One turn moves each row of this set onto another row. After a few examples, where does it send each row asked below?
vofe: [-1.19 -0.67  3.75 -1.14  0.07  0.04 -1.74 -1.35  0.71 -0.27 -0.57 -1.48]
Lik: [-1.95  0.00  0.23  1.84 -1.00  0.72  0.57  0.30  2.26 -0.75 -0.77 -2.25]
Peku: [ 1.45  2.97  0.49 -0.92 -0.23  0.40  0.82 -1.64 -0.42 -1.17 -0.19 -1.08]
kap: [ 0.04 -0.75  1.32 -0.84 -1.53 -1.47 -1.43 -1.53  3.46 -1.68  0.07 -1.83]
nise: [ 1.26  0.19 -1.33 -0.65 -1.12  1.97 -0.28 -1.69  2.82 -0.76 -0.78 -3.30]
faz: [ 0.04 -0.21  0.31  1.30  0.25  0.68 -0.24 -3.06  2.96 -1.04 -1.03 -1.76]
ligo: [-1.31  0.90  1.06 -0.75 -1.36 -0.91 -1.28  0.46  1.68 -2.07  2.43 -2.90]
migis: [-0.30  2.07  0.88 -2.01 -2.07  0.59 -0.33 -2.06 -1.11 -0.52  1.27 -3.16]
surut: [ 0.21  0.76 -0.09  1.00 -2.02  0.49 -1.15  0.01  1.37  1.31 -0.52 -0.21]
peta: [-0.11  0.81  0.17  1.36 -1.80  0.49 -1.05 -0.86  0.65  1.18 -0.98 -0.16]
Getog: [-1.59  0.55  1.48 -1.43  0.30  1.35  1.01  0.04  0.48  0.81  0.08 -4.36]
Zuzap: [ 2.62 -0.38  1.00 -1.27 -1.01  2.18  0.26 -0.85  1.42 -1.11  0.79 -3.19]
Vuzit: [-1.01  2.08  1.29 -2.05 -1.83  0.15  0.25 -1.77 -0.71 -1.18  1.39 -3.36]
gesim: [-2.19  0.91  1.18 -1.04  0.30  1.05  0.70  0.32  0.60  0.59 -0.64 -4.22]
Riseb: [ 0.54 -1.39  2.10 -1.13 -0.12  1.12 -1.98 -1.64  0.03  0.36  0.69 -3.90]
zut: [ 0.26 -0.74  0.54 -0.27 -0.63  1.59 -1.43 -3.65  0.10  0.20 -0.15 -1.10]
fuv: [-1.80  0.91  1.67 -0.60  0.13 -0.62 -2.41 -2.83  1.76 -1.66 -0.66 -1.56]
voduz: [ 1.15  1.80  0.23  0.36  0.25 -0.65 -0.73  0.59  1.97 -2.05  0.87 -0.63]
dumi: [ 0.46  2.32  0.17  0.78  0.64 -0.41 -0.54  0.44  2.06 -2.41  0.62 -1.37]
Dapef: [-1.13  0.26 -0.12 -0.73 -0.38  1.05 -2.45 -2.23  0.11 -1.51 -2.14 -2.56]
sir: [-1.43  1.00  1.29 -1.09 -0.79 -0.69 -1.63  0.44  1.22 -1.70  2.21 -3.85]
miv: [ 1.16 -0.23  0.58 -2.85  0.38  1.12 -0.03 -2.05 -0.24 -1.44 -0.99 -2.58]
Rut: [ 1.83 -0.09 -0.29 -1.83  0.35 -0.06 -1.26 -1.85  2.29 -0.79 -0.24 -0.47]
gof: [ 0.42  1.70  0.15 -1.25 -0.02  1.00 -1.04 -0.11 -0.23  2.30 -0.75 -2.38]
sala: [ 0.32 -0.84  1.82  0.45  0.72  0.24 -0.81 -1.06  2.90 -0.86 -0.16 -4.61]
nuzuk: [ 1.46  2.58  0.40 -0.15 -0.65  0.65  0.98 -1.83  0.20 -1.12 -0.09 -0.34]
Kebi: [ 0.12  1.23  0.89 -1.19 -0.30  0.85 -1.14 -0.60 -0.37  2.74 -0.08 -2.50]
pali: [ 0.45  1.60  0.66 -1.24  0.35  0.77 -1.19 -0.78 -0.40  2.32 -0.61 -1.60]
gire: [-0.64 -0.90  2.22 -1.85 -1.51 -0.32 -0.20 -1.74  0.93 -2.33 -0.69 -3.92]
gepa: [ 1.27 -0.76  2.52 -1.07 -0.63  0.90  0.42 -0.80  3.42  0.50  0.78 -2.26]
Nel: [-1.72  0.46  0.96 -0.70  0.47  1.06  0.50  0.54  1.22  0.81  0.14 -4.59]
givo: [-2.46 -0.02  0.95  1.20 -1.68  0.51  0.60  0.45  2.22 -0.44 -0.40 -2.07]
Pem: [-0.67  1.40  0.92 -0.75 -1.04 -0.44 -1.36  0.68  1.56 -1.68  2.59 -3.71]
Zeru: [-0.06  0.80 -0.27  1.45 -1.76  0.03 -1.65 -0.40  1.52  0.59 -0.91 -0.25]
nevup: [-2.09 -0.22  0.54  1.28 -1.80  0.62  0.57  0.42  2.41 -0.93 -0.21 -3.00]
Lim: [ 0.53  1.12  0.12 -0.37 -1.31  0.57 -1.46 -2.04  1.49 -2.29 -1.41 -4.71]
Zegi: [-0.50  2.06  1.58 -1.73 -2.10  0.51 -0.08 -1.63 -0.83 -0.59  2.02 -2.77]
reged: [ 0.33  1.50  0.78  0.74  0.61 -0.63 -0.32  0.66  2.55 -2.28  0.83 -1.05]
rono: [ 0.61  2.98  0.85 -0.23 -0.41  0.55  0.73 -1.85 -0.35 -1.37  0.05 -0.43]
kalot: [ 0.30 -0.63  2.53 -1.50  0.45  1.00 -0.72 -1.65  1.69 -0.47  1.55 -0.06]

Getog moves to migis
Nel moves to Vuzit
fuv moves to gepa
And these:
Rut moves to faz
dumi moves to givo

One turn moves each row of this set onto another row. After a few examples, where does it send each row asked below?
Kug: [ 2.13  3.90 -0.12 -0.73  2.35 -1.33 -1.36  1.00  0.29  0.50  2.09 -0.38
  2.07  0.66  0.24 -1.34 -1.84 -0.09  0.50 -2.05  4.03 -3.38  0.51  0.50
  1.83  1.38  0.67 -1.94]
Gole: [ 2.00  3.26  0.15  2.52  0.58  0.18 -1.24 -1.46  1.23  0.64 -2.09  1.42
 -0.26  0.69  0.69  0.82 -0.11  1.22  0.39 -1.40  1.14 -1.40 -0.06  1.01
  0.99 -0.59  0.18 -0.35]
tiba: [ 0.76  2.45 -0.27  1.01  0.48 -2.62  0.38  0.84  0.92 -0.89  0.96  0.43
  0.18  0.60  1.90 -4.26 -1.30  1.62  1.06 -0.16  0.60 -4.28 -1.34 -1.56
 -0.80  1.63 -0.09 -0.94]
nove: [ 0.38  3.96  0.73 -2.08  1.64 -1.38 -0.18  2.36  1.65 -0.95 -1.15  0.97
  1.78 -0.46  1.69 -1.53 -1.14  1.45 -0.42 -2.74  1.65 -3.34  1.90 -1.88
  1.72  2.78  0.38  0.22]
bopuv: [ 1.90  4.97 -0.84 -1.15  1.64  0.31 -1.72  0.48 -0.68  0.80 -1.31 -1.01
 -0.98 -0.33  1.30 -1.23 -2.24 -0.86 -1.21 -2.34 -0.01 -2.04  0.24 -0.71
  2.38  2.68 -1.94 -0.67]
maf: [-0.05  3.74  1.26 -0.79  0.24  0.55 -0.75  0.15  2.19  0.62 -0.62  0.26
  0.14  1.68  2.48 -0.85 -0.33  4.50  0.25 -1.69 -0.13 -1.91  1.05 -0.95
  3.07  1.97 -1.79 -2.26]
Mido: [ 1.54  4.29  0.47 -0.03 -0.55 -0.32 -2.47  0.85 -0.63  0.96  0.88  0.98
 -1.70  1.38  0.52 -1.78 -2.96  0.07 -1.94 -0.44  0.20 -3.93  1.68  1.19
  0.45  0.98  0.85 -0.36]
lukam: [ 1.89  3.16  0.23 -0.32  0.36 -1.17  1.21 -0.20  0.10  1.17 -1.88 -0.41
  2.77  2.07 -0.07 -2.41 -1.08  2.65 -2.78 -3.10 -0.52 -1.97 -0.42  0.06
  0.60  1.97 -2.65 -1.49]
Gotaz: [ 0.33  1.08 -0.18 -0.15 -1.00 -2.74 -1.12 -1.09  0.94 -0.03 -0.08 -1.77
 -1.50  3.06  2.54 -1.16 -0.77  3.23 -1.97 -1.80  0.38 -2.38 -0.40  0.73
  3.01  1.00  0.15 -0.38]
Pafe: [ 1.98  5.25 -0.94 -0.94  1.27  0.34 -0.84 -0.08 -0.96  0.81 -0.64 -1.23
 -0.29 -0.12  1.61 -1.13 -2.20 -0.87 -1.46 -2.93 -0.29 -2.65  0.14 -0.33
  2.03  2.68 -1.99 -0.31]
dat: [ 1.22  3.88  0.89 -0.89 -0.24 -0.93 -2.75  0.64 -0.18  1.02  0.73  1.09
 -1.37  1.16  0.88 -1.63 -3.24 -0.10 -1.59 -0.26 -0.68 -4.22  1.96  1.86
  1.34  1.43 -0.28 -0.79]
meza: [ 1.22  1.83  1.73 -1.12  1.23 -0.66  1.49 -0.78  2.42 -0.62 -1.81 -1.72
  1.46  1.22 -1.11 -2.42 -1.00  1.31  0.10 -2.40  0.60 -3.37 -0.85  2.52
  0.78  1.74  0.09 -2.86]
nebu: [ 1.21  3.82  1.09 -0.46 -0.32 -0.50 -2.45  0.64 -0.78  0.62  0.72  0.76
 -1.11  1.09  0.32 -1.76 -3.39 -0.06 -2.12 -0.10 -0.35 -4.08  1.33  1.93
  0.87  0.98  0.47 -0.14]
veg: [ 0.54  1.40 -0.02 -0.46 -1.03 -3.00 -1.09 -1.36  0.99  0.28 -0.25 -1.77
 -0.47  2.82  3.17 -1.01 -1.04  3.59 -1.90 -2.40  0.39 -2.59 -0.59  0.99
  2.54  1.58  0.29 -0.80]
zab: [ 1.65  2.88  0.61  2.24  0.31 -0.08 -1.39 -0.98  1.33  0.55 -2.07  1.24
 -1.01  0.05  1.02  0.56  0.56  1.26  0.85 -1.73  1.66 -1.84  0.19  0.92
  1.13 -0.67  0.38 -0.40]
tesi: [ 1.10  2.62 -0.64  0.83  0.67 -2.40  0.74  0.90  1.04 -0.88  0.82  0.10
 -0.09  1.20  2.57 -4.36 -1.46  1.34  0.68  0.13  0.28 -4.27 -2.16 -0.84
 -0.37  1.62 -0.19 -0.97]
bof: [ 1.55  1.78  1.68 -0.62  1.25 -0.08  1.22 -1.13  1.93 -1.05 -1.16 -1.80
  1.22  1.47 -1.15 -3.00 -0.61  1.10  0.02 -1.89  0.07 -2.78 -0.98  2.84
  0.77  1.74  0.52 -2.71]
zela: [ 2.16  3.94 -0.22 -1.28  1.66 -1.74 -1.47  1.02  0.08 -0.55  1.62  0.02
  2.45  1.16  0.41 -1.42 -0.72  0.17  0.50 -2.31  4.43 -2.46 -0.10  0.64
  1.25  1.11  0.61 -2.08]
fev: [ 1.80  3.78  1.97  0.45 -0.51  0.52 -2.48 -0.53  1.92 -0.12 -0.50 -0.35
  0.52  0.09  2.26 -0.84 -2.11  1.20 -0.74 -1.79  0.16  0.89  0.78 -0.03
 -0.17  1.73 -1.33  0.64]
lovus: [ 1.96  1.31  1.30 -0.82  0.94 -0.40  0.93 -1.25  2.71 -1.17 -1.98 -1.55
  1.55  1.40 -0.93 -2.79 -0.69  1.10  0.08 -1.97  0.67 -2.90 -0.54  2.86
  1.10  1.44  0.17 -2.26]
Nisi: [ 0.74  2.80 -0.39  1.23  0.65 -2.19  0.86  0.98  0.88 -0.86  1.11  0.27
 -0.03  1.16  1.90 -4.17 -1.55  0.75  0.31 -0.87  0.24 -4.33 -1.88 -1.49
 -0.79  1.90 -0.13 -0.50]
Nav: [ 0.38  1.30  0.43 -0.16 -0.99 -2.98 -0.56 -0.59  0.62 -0.24 -0.30 -1.58
 -1.16  2.84  3.02 -1.16 -0.99  4.29 -1.88 -1.85  0.78 -1.81 -0.43  1.00
  2.49  1.41  0.08 -0.78]
zavon: [ 0.55  3.56  1.47 -0.32  0.14  1.11  0.22  0.23  1.93  0.54 -0.24 -0.13
  0.22  1.49  2.76 -0.37 -0.56  4.39 -0.23 -1.46 -0.19 -1.56  0.64 -0.53
  3.04  2.14 -1.65 -2.52]
gige: [ 0.07  3.77  1.65 -0.39  2.23 -1.57  1.58  1.83  1.30 -0.19  1.16 -0.49
  0.43  0.24 -0.88 -2.80 -1.48  2.10 -0.02 -1.95 -0.10 -1.13 -1.85 -0.65
  1.18  1.71 -1.57  1.16]
sanun: [ 2.04  3.40  0.69  2.14 -0.03 -0.62 -1.78 -1.48  1.48  0.57 -1.45  0.78
 -1.09  0.00  0.40  0.97  0.24  1.74  0.24 -1.92  1.65 -1.82  0.16  0.96
  1.80 -0.84  0.11 -0.50]
kisum: [ 1.52  2.78  0.47  2.21  0.06 -0.16 -1.06 -1.32  1.12  0.88 -1.76  1.41
 -0.32  0.69  0.34  0.82  0.27  0.42  0.56 -1.83  1.64 -1.77  0.60  0.60
  1.01 -0.94  0.61 -0.36]
Vivi: [ 2.46  3.39 -0.27 -1.06  1.80 -1.57 -1.80  1.05  0.08 -0.85  2.14 -0.15
  1.85  0.69  0.06 -1.11 -0.81  0.13  0.65 -2.69  4.05 -2.32  0.38 -0.20
  2.01  1.27  0.43 -1.68]
koz: [ 0.60  2.62 -0.70  0.92  0.48 -3.19  0.56  0.91  1.12 -1.28  1.28 -0.04
  0.29  0.27  1.81 -4.71 -1.44  1.56  0.31 -0.61  1.22 -3.97 -1.19 -0.91
 -0.74  2.28 -0.24 -1.13]
Solit: [ 0.91  1.16  0.81  0.09 -1.24 -2.81 -0.80 -1.43  1.40  0.73 -0.66 -1.08
 -0.67  2.84  2.78 -1.56 -1.20  3.57 -1.83 -2.21  0.04 -2.42 -0.37  1.42
  2.93  1.93  0.59 -0.70]
vobu: [ 2.01  3.16  2.60  0.10 -0.30  0.62 -2.10 -0.60  1.19 -0.10 -0.01 -0.29
  0.18 -0.01  1.75 -1.07 -1.57  1.00 -0.63 -1.26  0.12  1.21  0.76 -0.62
 -0.24  1.66 -0.99  0.66]
resu: [ 0.22  2.92  1.90 -0.42  1.99 -1.15  1.44  2.23  0.84 -0.14  0.82 -0.47
  0.29 -0.19 -0.50 -2.81 -1.33  2.07 -0.48 -1.12  0.11 -0.51 -2.12 -0.54
  1.10  1.71 -1.20  1.15]
dil: [ 2.06  3.72 -0.67 -1.10  2.31 -1.72 -1.66  0.91  0.11  0.15  1.96  0.02
  2.17  1.10  0.35 -1.40 -1.00  0.29  0.16 -2.77  4.13 -2.80  0.25  0.55
  2.08  0.99  0.36 -1.84]
ziluz: [ 1.11  3.59  0.81 -1.72  1.70 -1.27  0.22  1.95  1.17 -1.10 -0.68  1.41
  1.73 -0.43  1.36 -1.84 -1.82  0.96 -0.87 -2.76  1.53 -3.03  1.97 -2.20
  2.13  2.78  0.64  0.48]
Fadel: [ 1.52  1.92  0.88 -0.11  1.45 -0.67  1.37 -0.78  2.12 -1.04 -1.82 -1.96
  1.23  1.34 -1.10 -3.01 -0.60  1.65  0.16 -1.76 -0.10 -2.52 -1.33  2.05
  0.99  1.56  0.96 -2.95]
Mel: [ 1.72  3.02  0.77 -0.73  0.06 -1.49  1.16  0.29  0.39  1.31 -1.96 -0.61
  2.20  2.06 -0.42 -2.17 -0.53  2.95 -2.36 -2.70 -0.35 -1.90 -0.30 -0.48
 -0.19  2.51 -2.40 -1.91]
bakot: [ 0.49  4.19  1.20 -0.58 -0.60 -1.15 -1.92  0.88 -0.89  0.84  1.28  0.64
 -1.31  1.29  0.76 -1.65 -3.11 -0.24 -1.40 -0.16 -0.19 -4.44  1.38  1.80
  1.15  0.90  0.06 -0.71]

Fadel moves to Solit
dil moves to tiba
bopuv moves to ziluz
And these:
Gole moves to dat
maf moves to vobu
tesi moves to lovus

One turn moves each row of this set onto another row. After a few examples, where does it send each row asked below?
Kabug: [-0.65  0.01  0.78  0.92  0.34 -1.20  1.20 -0.06  2.20  1.74 -3.78 -2.07
 -0.14  1.49  2.26 -0.22 -0.37]
neron: [-0.82  0.82 -0.19 -0.39  0.45  1.02 -1.12  2.16  0.09 -1.60 -1.77  0.50
  1.99 -0.16  1.93  2.64  2.51]
bebu: [-0.28  0.50 -0.31 -1.43 -2.13 -0.41 -0.49  0.25  1.23  1.19 -1.38  0.16
  0.13 -0.18  1.87  1.66  2.04]
lar: [-0.29 -0.19 -2.09 -0.60  0.99  0.99  0.88 -0.58  2.69 -1.20 -4.64 -1.60
 -0.10  0.98  2.09  2.80 -0.29]
Rosuv: [ 0.09 -0.69 -0.11  1.65  1.82  1.06  1.01  2.51  3.44  0.18 -3.59 -1.74
  2.07  1.58  1.47 -1.63  1.28]
radu: [-0.23  0.69 -0.63 -0.22 -0.52  1.40  0.72  1.45  2.81  0.40 -1.12  1.32
  2.35  1.46 -0.03  0.92  3.19]
Bagur: [ 1.39 -0.26 -1.54  0.16  2.15  0.81  0.03  2.31  1.47 -1.76 -0.57 -1.51
  1.77  0.24  1.44 -0.90  2.53]
mos: [-1.44  0.55 -0.08  0.80  0.24 -0.13  0.60  2.77  3.28  0.63 -0.32  0.02
 -1.28 -1.11  1.84  1.82 -0.26]
bebul: [-2.28  3.24 -1.04  0.61  1.13 -0.67 -0.14  2.56  2.81 -1.05 -1.64 -1.26
  0.73 -1.28  0.68  1.18  1.30]
nul: [-0.79 -0.11 -0.68  1.02  1.37 -1.14  0.79  2.24  0.67 -2.01 -4.24 -2.05
  1.50  0.60  3.34  0.28 -0.14]
Sar: [-0.83 -0.39 -0.62 -0.61  0.53 -1.77  1.28 -0.23  0.04 -2.33 -1.38 -0.71
 -0.49  1.00  1.98  1.18  0.60]
vekof: [-1.61  0.75 -1.28  0.36 -0.29 -0.18 -0.90  3.83  4.00 -0.39 -1.78 -0.60
 -0.76  1.65 -0.40  0.86  1.31]
fevig: [-1.65 -0.70 -1.56 -0.12  0.91  2.71  0.06 -0.86  3.21  0.95 -3.96 -2.11
  0.96  0.33  0.71  0.64 -0.01]
Zera: [ 0.56 -0.45 -3.59  0.22  1.41  2.48  0.43  1.32  2.55 -0.26 -3.33 -1.98
  2.07  0.25  1.93  1.32 -0.40]
Sor: [-0.75 -0.16  0.63  0.30  1.20  0.67 -0.29 -0.54  1.55  1.66 -0.68 -1.39
  0.14  2.07 -0.43 -0.64  1.42]

neron moves to bebu
Rosuv moves to nul
vekof moves to bebul
And these:
Zera moves to lar
Sar moves to Sor

